In the rows, 128 means zero.
Each named turn below is shown by a few rows before and after it. Which turns, in which order, take the first row of each later pair to the second? The first pair is answered.
turn lali:
[132  97  99 153 118 130 147 151  98  98  99 121 183 182 189 131 127 154
 149 138 118] => [134  98 102 144 104 140 141 105 102 100  76 102 145 176 191 119 131 170
 151 126 152]
[ 82 164 124  98 106 128 118 120 141 110  81 136 113 114 171 131  90 130
 156  74 147] => [ 82 191 116 102 107 126 118 147 119 129  85 158 128 120 145 136  83 117
 153  81 132]
[131 116 135 135 125 128 131 149 121 121 124 133 155 132 133 145 134 123
 134 130 100] => [129 100 140 127 122 131 134 123 139 109 117 116 138 126 150 140 137 134
 134 121 116]
[132  95 137 142 147 124 119 119 178  98 152 132 114 104 155  98 128 113
 105 133 134] => [132 134 130 133 132 132 112  89 157 124 130 130  76 101 130  91 126 117
 105 123 160]
turn boviv:
[139  96 162  88 113 147 115  90 175 116 123 125 114  99 132 140 100 104
 153 146 114] => [141  83 158  85 115 149 119  97 161 108 117 112 137 112 141 155 111 114
 170 135 107]
[117 110 135 133 113 125 125  89 140 121 122  70 104 145 138 132 160 148
 153  94 163] => [117 145 135 121 106 132 133 126 101 138 112  81 134 164 118 162 161 141
 175 101 128]
[139 130 141 119 102 139 130 109 151 139 106 107 137 122 133 155 103 136
 121 126 155] => [140 127 137 118 101 142 132 119 144 139 108 108 141 125 132 160 105 141
 127 123 149]
[146 131  84 133 147 128  96  82  78 161 109 118 120 136 107  97 122 143
 125  89 177] => [146 135  81 128 148 133  98  92  64 162 107 114 133 147 107 110 122 146
 136  84 166]
turn kat:
[190  89  75 107 129 151 108 140 126 109 177 109 124 125 127 128 169 141
 143  94 157] => [189  99  67 110 134 149 102 142 123 119 188 126 122 119 116 119 163 132
 132  99 162]
[107 104  90 100 139 153 143  98  86 100 107  91 163 135 115 138 128 161
 164 110 145] => [109 121  69 114 151 143 134 101  65 118 122 117 164 129  88 116 121 146
 145 111 157]
[126 141 115 122 128 141 128 138  66 153  96 109 124 152 105 130 128 137
 150 108 145] => [126 154 111 132 128 135 124 142  70 164 111 129 114 138  87 111 118 122
 129 121 148]
[112  31  96 129 101 140 121  70 178  59 111  79 115  85 160 108 133 173
 141  78 147] => [113  33  72 140 119 140 116  75 134  69 114  79 131  96 143 107 138 182
 151  53 160]
turn Det:
[132 198  84 138  96 118 133 147  82 182 132 186 135 114  27  91 106 129
  97 156 119] => [129 100 159 111  77 122 167 146 235  95 141 133 133  94 149 119 116 128
  96 203  76]
[138  91 134 157 145 131 121 121 119 130 144 139 148 139 103 130 115 152
 119 104 130] => [139 127 145 144 124 133 118 109 135 151 136 150 113 122  89 122 100 139
 102 123 131]
[126 133 157 123 105 147 147 111 138 105 117 106  97 138 160 126 145 155
 131 120 132] => [129 131 132 138 126 144 141 120  92 116 123 111 117 153 146 127 153 164
 145  93 142]
[124  88 164 110 111 136 158 133 184  94 131 113 142 134 178 146 126 144
 142 156  98] => [127 123  95 145 150 131 137 141  56 137 134 139 177 163 104 135 130 157
 160 100 127]
turn vuleb:
[101 110  94 120 149 155 125 172 150  98 107  99  94 159 163 125 118 115
 109 146 138] => [ 98 116  94 119 150 160 126 186 138 103 105 100 103 166 158 136 121 115
 119 144 129]
[128  70 140 132 143 178 135 154 133 112  85 124 152 141 152 171 141 153
 158 105 118] => [128  86 121 142 150 173 126 157 100 127  85 132 160 147 130 164 143 152
 160  91 125]
[133  94 100 149 149 121 141 136  75 138 115 115 159 137 106 119 154 134
 136  94 182] => [133  83 104 152 149 118 140 110 105 128 121 114 135 122 115  99 149 133
 119  95 200]
Now pairs of rows:
(two turns a pair)
[134 121 136 135 117 124 133 153 130 122 116  93 135 152 153 150 149 141
 155 108 143] => [136 139 111 149 131 117 120 162 100 142 129 116 139 149 119 132 145 135
 146  99 154]
vuleb then kat
[136 101 174 115 114 106 129 153 137 136 146  83 157 176 208 137  99 133
 123 150  80] => [140 177 135 123 114 107 108 142  48 198 134 113 136 178 129 118  90 129
 117 126 108]
kat then Det
[120 143 102 143 126 141 137 146  85 137 100 118 147 128 116 177 139 141
 131 123 122] => [119 116 136 137 118 137 145 140 169 112 115 117 124 103 157 164 133 129
 108 157 113]
boviv then Det
[150 121 160 110  98 139 119 143 172 113 129 150  90 113 142 149 146 115
  82 163 109] => [149  80 104 151 153 126 109 159  93 106 145 143 152 148 130 150 165 147
 111 103 130]
Det then vuleb
[122  60 177  98 133 123 117 129 144  74 169 138 147 134 154 104 159 103
 138  81 139] => [127  89 161  91 120 134 106  83 106  96 146 132 114 133 131  91 162 118
 144  56 179]
kat then lali
